(in the rows, 128 means zero)
One turn sends every row of this set to another row. A few are shown first. Where does it send the rows asked after them?
zime: [142 127 125 100 108 157 130  95 143 112 128 150 156 131 114 137 125 140
 132 121 144 116  91 128 123 146  92]
dekeg: [123 129 116  95 124 139 137  92 142 111 124 145 157 134 133 129 144 153
 144 123 145 113  82 137 131 137 104]
ruvek: [169  94 141 161 122 147 116 134 139 138 158 129 132 125 127 122 129 142
 105 131 152 132 153 168 121 136 138]
Ripa: [105 129 132 100 142 124 107 127 118 141  90 120  89 109 131 145 119 139
 138 147 114 141 135 106 152 155 111]
fel: [119 141 108 129 112 115 152 119 116 119 145 113 170 139 122 117 105 129
 109 147 155 115  96 115 114 113 156]
nota: [121 114 139 167 116 118 129 140 144 126 149 142 147 143 127  93 151 123
 121 117 125 113 132 158 115  82 150]
dinu: [119 120 135 169 110 127 149 123 142 129 157 155 147 141 115 101 137 127
 119 122 121 114 133 160 104  94 154]
Vas: [121  83 151 144 151 118 121 146 118 131 132 127 132 108 138 120 113 151
 108 147 114 160 154 123 106 129 155]
vebe: [144 135 106 159 134 111 128 120 137 137 164 134 122 132 106 153  82 160
 124 131 135 110 118 128 130 116 165]
Divik: [131 125 129  94 129 123 111 125 109 139 102 128  82 108 119 129 108 134
 139 164 102 131 122 111 158 157 119]
Ravud: [136 146 126 143 122 119 131 116 127 158 167 141 124 174 125 119 160  81
 132 126 128 119 139 151 135 117 120]
Lonot: [103 167 117 124 101 133 135 105 140 141 112 153 105 143 107 127 144 116
 151 121 119  96 115 141 149 117 109]
gigev: [102 133 151 107 124 121 147 106 115 109 130 123 144 118 144 118 149 137
 158 110 105 179 107 118 123 119 104]
suzar: [130  86 147 129 144 114 107 146 123 134 132 128 121 109 160 108 115 146
 118 141 117 164 157 135 108 123 150]
Morip: [113 117 147 179  99 115 130 128 135 131 161 138 154 138 121 102 148 122
 118 130 135 137 130 162 128  96 140]
suras: [136 142 109 107 145 102 141  88 141 137 139 159 129 167 136 114 112 142
 152 144 139 125  97 145 116 145 132]
kabo: [130 133 141  96 132 126 121 118 127 134 105 117  81 109 136 139 107 134
 144 157  91 120 138 117 151 161 113]
tobal: [114 132 136 155 126 143 117 127 128 101 148  96 129  89 110 157 127 163
 142 109 113 143 123 121 149  96 137]
pada: [165  81 129 150 138 135 106 135 151 132 159 130 131 126 136 117 135 137
 110 115 133 121 154 162 111 123 149]
pade: [157 137 139 113 155 165 114 124 122 131 143 128 108 131 131 162 135 140
 154 104 122 158 142 121 126 130 100]
sokep: [149 129 108 158 149 120 128 116 146 131 154 118 104 136  90 141  85 146
 141 145 137 112 119 137 144 127 159]
Mekib: [125 121 132  93 124 122 104 119 115 143  94 136  80 110 141 138 102 129
 133 143 107 128 135 107 154 149 115]
Sesu: [106 125 145  93 147 126 149 116 116 115 118 132 137 134 147 128 155 146
 162 115 119 163 101 124 134 122  99]
Febiv: [145 115 141 110 159 160 132 134 122 126 132 125 113 124 124 169 142 154
 153  97 123 148 124 120 147 129  95]
masav: [135 107 141 107 108 143 120 131 115 113 114  95 130  78 151 135 114 155
 103 146 119 121 137 122 132 147 133]
sozuf: [127  89 155 126 141 114 116 145 109 127 145 132 126 114 142  96 104 152
 118 141 115 168 154 140 109 142 140]
rugen: [116 121 142 145 137 136 134 147 111 116 145 107 129 102 119 165 124 167
 136  98 114 150 123 106 149  93 132]
Lizi: [118 160 122 148 102 123 126 112 135 128 127 141 101 129 106 130 149 107
 151 135 114  82 105 126 158 108 110]
kibal: [142 139 124 138 123 115 141 119 132 151 146 135 116 175 129 107 163  87
 135 104 125  99 136 149 135 104 132]
sovub: [137  99 160 138 133 115 132 145 113 134 130 112 115 108 155 102 116 152
 121 151 121 171 156 145 114 139 149]
sav: [109 146 120  92  99 110 132 107  98 142 102 113 108 126 147 127 140 101
 125 118 112 111 119 102 161 123 120]
basig: [ 96 157 110  90 104 121 129 105 109 136 104 105 114 118 139 137 153 114
 134 120 121 118 119 111 158 137 112]
suzur: [114 150 127 131  97 127 129 112 137 136 111 147 106 145 104 125 138 109
 138 118 116  77 111 130 161 108 113]
Tedi: [142 136 120 144 155 113 140 146  99 147 166 109 112 137 129 161 107 147
 128 115 125 153 145 107 126 106 157]
sazu: [105 149 127 135  98 124 122 103 148 130 139 142 120 139 102 137 140 100
 140 134 102  85 110 135 165 118 106]
lekir: [128  88 127 114 134 134 105 126 118 121 116  96 126  83 136 150 122 154
 103 134 123 137 140 108 141 156 137]
laf: [145 153 121 152 124 120 137 116 126 142 167 133 110 165 133 117 168  88
 143 111 131 103 140 143 123 111 118]
vibek: [120 147  97 130 119  95 146 104 120 132 158 131 159 147 138 123 106 143
 119 140 146 118 103 125 110 113 167]
besag: [162  82 129 156 141 135 132 125 138 136 167 131 136 130 124 125 127 136
 105 118 126 127 154 154 103 133 161]
boda: [132  94 127  97 112 136 106 131 102 118 125 103 136  85 135 125 110 153
 102 145 122 134 129 120 141 154 134]
Kek: [161  88 138 148 130 141 111 131 134 122 174 133 139 127 127 115 126 141
 111 110 141 124 156 163 108 142 130]
Mema: [103 158 125  90 109 116 133 113 103 133 124 105 124 127 148 135 145  95
 131 143  97 109 124 104 147 126 113]
riful: [135 153 121 139 158 123 132 147  94 138 159  91 119 141 135 143 118 127
 130 133 134 154 148 107 118  98 161]
bitu: [111 124 147 177 113 116 130 132 137 116 168 143 144 136 129  96 147 126
 130 115 127 121 137 154 110  94 130]
doniv: [119 156 112  97 104 116 134 116  91 138 115 105 108 121 138 129 152 100
 134 144 113 114 111  98 155 127 123]
pobo: [129  87 127 103 112 128  96 124 118 120 116 110 126  76 157 138 113 150
 102 129 123 133 139 116 136 141 137]
Fafi: [137 133 124 111 143  96 155  94 133 141 136 146 121 165 123 103 106 119
 154 141 132 149 102 136 117 152 126]
gok: [132 154 113 132 111 122 156 102 128 148 153 140 124 166 126 114 160  97
 137 104 126 108 134 158 121 112 135]

kibal moves to Mekib
kabo moves to ruvek
dinu moves to basig
Now find these:
dekeg moves to rugen
boda moves to bitu
tobal moves to fel

